In the rows, zero is written as 128.
The rows of D fall into 4 groups, which share some directions, and each row is roughly a mix of its group's hidden directions.
D, 145 rows:
[[127  77 134 132 147 131 108 123 147 122  62]
 [133 156 169 104 158 131 128 113 151 123  70]
 [136  87 123 144 110 106  97 147 187 131 105]
 [104 108 120 135 127 132 148 127  56 105  96]
 [115 146 123 155 141 113 169 110 189 154 117]
 [128 165 145 115 131 138 147  85  83 109 168]
 [ 92 127 162 124 112 110 117 132  95 101  72]
 [129  92  72 122  98 144  90 146 133 101 119]
 [139 123 160 147 161  98 118 124 185 114  95]
 [121  76 100 133 115 125 138 125 136 162  72]
 [139 141 125 153 133 161 120 153  85  98 180]
 [163 112 137 107 146 143  70 143 164 100 123]
 [144 115 154 105 146  82 101 110 168 137  92]
 [110 109 150 147 127  84 179 121 125 157  93]
 [122 169 173 122 106 119 117  89 118  87 149]
 [142 143 142 138 136 130 136 102 206 151 136]
 [128  99 134 127 150  97 147 141 153 188  95]
 [150 182 145 109 117 137 112 110 161 149 171]
 [121 137 179 108 154 116  93 114 147  81 112]
 [117 176 150 182 137 129 117 117 148  88 125]
 [115 130 111 153 105 115 174 118 125 174 173]
 [121 157 143 108 141 144 106 133  78  76 106]
 [128 169 172 172 127 107 153 105 161 129 131]
 [108 133 200 139 157 135 138 115 132 127  92]
 [103 132 137 108 127 126 142 118  49 107 132]
 [114 170 156 174 147 150 155 134 149 113 160]
 [115 122  86 140  97 109 161 123 141 185 139]
 [120  69 120 175  93 122 122 146 141 123 151]
 [123 116 115 147 111 154 125 149  67  96 164]
 [131 163 174  90 156 116 105 133 170 141 129]
 [107 104 130 113 142 146 148 131  62 101  97]
 [132 156 154 167 147 102 128 121 191 128 138]
 [114 103 148 179 117 100 155 121 152 168 106]
 [109 140  97 129 125 150 175 138  88 171 150]
 [142 122 108 125 115 160  86 158  95 145 177]
 [118 110  75 119 127 129 130 136 109 178 172]
 [135  60 107 140 135 132 105 145 152 131  90]
 [148 138 121  90 153 175  92 113  87 118 124]
 [126 126 103 158  93 119 170 114 127 165 173]
 [122 167 156 152 132 140 177 107  83 114 131]
 [126 156 169 161 114 136 145 120 107  72 149]
 [120 143 126 134 129 180 103 124  77 116 169]
 [115 173 173 151 155 127 151 117 127  83 134]
 [ 97 109 137 159 117  82 151 123  74 119 119]
 [155 147 120  80 130 188 106 126 152 124 127]
 [142 178 150 148 133 143 132 131 171  93 162]
 [155  91  92  88 116 144  99 154 120 163 127]
 [148 102 140 154  87 104 127 109 179 101 111]
 [143 163 122  86 120 128 127 118 195 143 127]
 [131 108 114 160  78 110 143 124 167 170 144]
 [126 153 148 168 119 139 186  98 105 126 153]
 [135 125  90 122 114 166 133 128  61 145 116]
 [ 97  99 128 169 108 104 151 126  76 137 108]
 [107 173 144 160 154 153 158 117 152  93 146]
 [141 114 121 126 137  96 105 118 193 169 119]
 [142 171 150 106 137 138  78 139 154  86 126]
 [116 124  97 130 155 126 182 151 107 176 139]
 [119  99 105 133  92 133 123 124  80  73 132]
 [155 121  96 115 133 141 112 149 176 178 150]
 [121 119 108 164 125 142 149 189 130 167 150]
 [132  99 145 115 127 104  78 139 177 127  94]
 [124 116  77 135 102 152  95 170 164 129 127]
 [150 128 117  71 116 156 112 121  98 103 167]
 [121  87 120 140 120  91 118 132 160 184 105]
 [ 78 108 157 138 143 106 148  94  98 133 162]
 [134  70 108 118 126 126  65 140 118 131 122]
 [109  79 125 150  97  84 100 143 106 147 142]
 [117 129  93 134 122 150 148 136  52 122 124]
 [131 100 104 144 104 103 167 106 106 178 107]
 [116 151  99  95 169 176 129 160 107 123 134]
 [143 137 130 128 130 169 119 169  85  92 164]
 [149 144 160 113 132 138 134 152  89  65 131]
 [113 147 178 127 134  94 112 113 180 109 148]
 [124  80 125 149  99  78  95 133 105 106 131]
 [147  89  90  68 109 143 119 118 107 131 136]
 [119 123 140 190 117 140 187 117 132 139 136]
 [120  71 138 157  94  86 121 127 122 151 111]
 [120 108 120 164  93 128 137 147  81  84 151]
 [120 169 165 151 131 130 120 116 105  70 148]
 [131  78 103 122 146 149  87 157 138 148  93]
 [134 189 158 135 146 126 153 105 168 147 137]
 [127  95  99 132 153 131 147 133 188 152  95]
 [ 85 159 146 176  94 131 148 129 109 100 132]
 [160 103  88  97 131 131 113 169 168 146 136]
 [168 111 122 108 130 156  74 131 164 126 100]
 [128 123  82 106 155 139 136 140 161 184 114]
 [134 145 139 130 146 122 118 111 203 162 145]
 [140  74  94 111 140 142 106 141 171 123 101]
 [140  84 116 127 133  84 160 134 149 160  89]
 [118 163  79 115 165 143 143 161 134 160 114]
 [156 123  82  91 116 152 127 144 178 135 147]
 [138 112 109 146 108 144 160 129  67 103 161]
 [118 178 178 134 136 104 142  93 145 104 118]
 [105 160 178 122 136  99 153  90 127 118 159]
 [106 111 145 175 124 124 175 138  94 134  91]
 [128 146 155  99 146 115 119 154 173 171  93]
 [119 103 116 175  90 104 150 127 121  78 122]
 [137 144 146 128 158 106 132 111 187 171 108]
 [124 128 106 131  98 155 151  74  79 117 139]
 [126  92  92 121 111 145  75 153 114  92 126]
 [132 140 137 114 158 124 126 126 179 190 109]
 [113 105 166 116 147 100  98 130 150 159  80]
 [160  93  93 123 131 138 171 125  93 162 148]
 [121 168 170 113 145 136 114 131  94  76 118]
 [140 132 134 100 155 130 165 115 135 198 130]
 [115 156 105 138 136 150 175 134  68 130 145]
 [123 136 159 122 137 128 104 121 106  52 136]
 [143 158 108 145 119 167 167 130 113 148 179]
 [119 137 155 114 147 151 103 107 131  57 118]
 [145  72 135 122 122  99  83 141 116 125  91]
 [105 124 113 180 129 146 182 157 106 132 120]
 [129 158 111 122  94 169 153 127 101 119 180]
 [127  93 151 181 113 146 147 137 172 103 118]
 [129 122 108 149 101 120 138 134 169 188 161]
 [151 108 132  80 155 129  69 136 131 156 129]
 [137 168 127  71 151 103  92 122 131 139 101]
 [136 113 158 133 103 143 108 118 111  62 159]
 [144 161 165  83 133 150 107 102 125  91 109]
 [143 137 149  97 150 140  92 136 125  87  75]
 [138  90  96  95 139 136  75 117 145 142  98]
 [117 146 151 152  92 110 121  95 138  87 173]
 [110  91  86 144 132 137 142 163  85 144  98]
 [135 175 160 126 156 159 124 119 169  97 150]
 [134 110 121  93 111 137 102 144  58 120 144]
 [124 176 113 122 157 128 172 141 108 144 172]
 [122 115 119 132 102 138 117 113  73  68 140]
 [116  88 132 126 148 119  95 163 154 120  75]
 [151 155 159  89 163 136  91 131 165 112 112]
 [139  70 106 160  89 116 137 127 154 138 101]
 [124 157 181 147 152  98 140  89 120 101 113]
 [126 157 178 105 132 101 100 111  91  97 113]
 [115 168 183 149 147 131 137 127  94 111 159]
 [139  72  78 158 114 120 147 149 110 126 115]
 [110 115 160 165 129  85 157 110 101 102  99]
 [134 129 125 114 153 124 133 117 185 182  98]
 [139 111 142 141 128 140 150  90 187 167 146]
 [ 98 178 153 134 110 117 139 107  95 108 168]
 [ 92 107 110 156 150 119 188 132 105 145 108]
 [128 125 130 134 152 100 104 128 190 144  82]
 [135  80  76 115 100 140 119 170 119 125 136]
 [111 115 162 148 160  96 162 129 102 112  82]
 [128 116 145 115  94 117 125 126  62  88 110]
 [151 131 124 109 148 141  80 166 174 119 100]
 [ 96  98 111 122 135 127 151 135  56 124 122]
 [109 177 142 135 126 134 151 122  76 146 168]]
One row of each group comes first, with its name. Which group is each row after those in?
[137 137 123  60 139 129  97 113  82 123 123]  G
[ 72 118 151 153  99 104 124 117  88 102 130]  P
[153 103  97  77 112 172  99 136 138 115 118]  W
[145 150 104 109 105 173 123 134 110 103 182]  U

[129 111 148 105 115 130  88 139  88  69 127]  G
[157  94 103 100 143 150 105 170 104 138 161]  U
[135 129  90 140 103 158 142 110  65 127 152]  P
[111 123  94 121 118 159 186 140  82 133 124]  W
[145  89 116 127 148 142  86 147 143  84  91]  P
[142 110 118 152 107 105 165 117 179 165 152]  P
[121 127  91 150 137 125 188 144  83 121 140]  P
[130 165 116 136 137 168 148 129 124 106 191]  G
[123 112 119 168 127 133 163 183 107 158 152]  U
[101 143 138 169 118 143 151  78  82 127 123]  U
[151  89  95 138  91 114 132 104 162 160 153]  G
[142 109 149 121 161  87  92 129 155  99  89]  U
[113 154  96 131 140 134 164 125  83 169 161]  G
[115 133 142 174 147  93 147 116 175 162 112]  W
